Each row has a name. Each question is about the rows just above it.

z_977: [144 129 141 131 131 138 184  75 164 121 116 156  96 177 134 125  86 125
 108 134 125 149 122 142 160 129 137 167 145  88 137 139  66 124 103 116
 144  98 182]
z_202: [143 117 175 190 114 130 107 145 148 146 202 111  98 151 118 123 134 114
 136 123 124 166 117 144 173 105 146 219 160  73 148 113 143 182 159 128
 122 124 152]
z_870: [191  97 122 133 122  89  95  82 149 133 129 189 149 126 165  56 161 123
 101 125  94  87 112 131  88 138 134 151 169 153 135 111 158 179  97 188
  63 156  88]
z_184: [142 135 126 132 166 141  65 137 105 139 121  86 108  77 124 115 109  70
  67 110 178 151 150 125 109 159  80  85  73 168 111  99 179 141 115 119
 117 167  54]
z_646: [122 146 142 101 131 159 163 152 137 118 113 109 137 132 107 149  89 109
 159 163 139  95 103 150 154 120 140  98 102  94 166 161  90  43 131 106
 177 136 152]
z_425: [130 142 141 119 138 159 177 121 147 124 105 135 113 144 127 144  78 112
 143 153 141 126 107 143 163 124 136 128 120  96 148 160  71  71 119 114
 172 119 171]
Which entry of z_870 is missing from [133  88  94  97  56 153 122 126 133 151  88  95 149 169 165 134 122 131
 129 189 123 101 125  97 188 112 135  63 158  82 179 138 156 111 161  87
 149 191]?
[89]
Which entry of z_202 is missing from [ 73 175 117 124 118 151 136 105 113 107 146 134 159 219 122 166 202 143
 152 173 124  98 148 182 128 148 123 146 123 114 114 117 143 130 145 190
 144 111]?
[160]
Shuffled z_184 with one entry gone: [ 80 110 117  65  73 141 111 121 137 125 105  86  85 142 132 139  70 167
 150  67 109 115 115 124 159 166 151 179 119  77 108 178  54 141 135 168
 109 126], missing
[99]
Shuffled z_646 with one entry gone: [159 159 131 106 166 103 118  98 161  94 113 107 152 136 154 142  89  90
 163 109 139 102 140  95 163 137 137 120 149 150 132 177 109  43 152 131
 146 101], missing
[122]
Shuffled z_425 with one entry gone: [163 124 113 119 105 171 177 128  71 144 142 141 119  71 148 147 119 143
 107 124 112 160  78 121 120 138 130 127 144 153 135 114 136  96 143 159
 172 141], missing
[126]
Which entry of z_646 is missing from [142 101 159 109 150 132 166 103  89  43 122 140 136 137 163 107 152 113
 131 163 102 149 152  90  95 137 120 161  98 159 118 106 154 139  94 146
 131 109]?
[177]

z_568: [ 18 228  50 217 204]
z_916: [ 18 228  50 217  49]
z_489: [184 177 194 112  61]
z_916 without one entry, shuffled: [ 49  50 217 228]. Gone:
[18]
Which entry of z_916 is missing from [228  49 217  18]?
[50]

z_548: [118 146  97 145 126 123 159 110 131  76  82 161 117  91 157  77 131 124
  73 105 196 170 107 138 137 126 110 116]
z_916: [119 141 141  51 120 130 148  82 132 124 177 169 112 170 135 173 123 129
 119 144 172 161 129 132 131 125 143 155]
z_977: [139 136 180 111 137 128 112 206 131 134 193 136 143 109 124 160 118 124
 140  77 175 129 128 154 118 128 122 123]
z_425: [138 103 145  96 122 128 146 220 127  89 202 139 175 171 119  80 122 137
  82 153 231 136 146 153 124 135 133 132]
z_489: [130 108 131 203 131 135 159 167 126 108 123 112 147 156 100  67 127 128
 154 137 136 166 139 124 135 131 131 129]
z_202: [137 158 104 191 150 126  84  61 136 132 149 110 151 116 150 194 115 113
 124 112 128 129 119 108 108 130 141  86]
z_184: [138 103 145  96 122 128 123 220 127  89 202 121 175 171 119  80 122 137
  82 153 231 136 146 153 124 135 133 131]
z_568: [134 135 107  83 136 120 124 120 114 145  77 136 137 156 129 144 134 130
  89 130 119 169 125 145 138 121 119 152]
z_870: [118 127 142  97 129 139 114  82 138 163  65 151 149 197 128 112 127  98
  74 136 158 131 139 119 136 133 135 109]
z_916 without one entry, shuffled: [148 161 124 135 144 141 131 170 172 132 173 119 143 123 119 129 129 125
 177 132 169 112 120 141 155  51  82]. Gone:
[130]
z_202 without one entry, shuffled: [104 194 108  61  86 132 124 151 149 141 130 128 119 110 129 112 137 116
 191 150 115 158  84 108 150 126 136]. Gone:
[113]
Shuffled z_202 with one entry gone: [150 119 137 112  61 130 126 115 136 194 150  84 108 124 191 128 108 158
 116 104  86 149 129 110 141 151 132], missing
[113]
Which entry of z_425 is missing from [139 135 220 153 119 103  80 122  96 137  89 132 153 146 127 133 146 175
  82 231 171 202 136 122 124 128 138]?
[145]

z_894: [151  41 148 184 120 168 149]
z_977: [119 195 119  90 110 108  98]
z_568: [150  48 142 192 151 167 184]
z_870: [146  38 138 185 150 164 181]
z_916: [151  41 148 167 120 168 185]
z_202: [134  80 139 148 131 140 154]
z_184: [128 107 126 122 121 124 123]
z_548: [146  59 139 176 139 164 182]
z_489: [134  86 129 137 164 139 146]
z_425: [137  70 143 179 143 152 162]
z_345: [120 165 123 104 149 111 102]
z_894 without one entry, shuffled: [184 120 151 149  41 168]. Gone:
[148]
Which entry of z_568 is missing from [192 167 142 184 151  48]?
[150]
z_345 without one entry, shuffled: [123 111 120 149 165 104]. Gone:
[102]

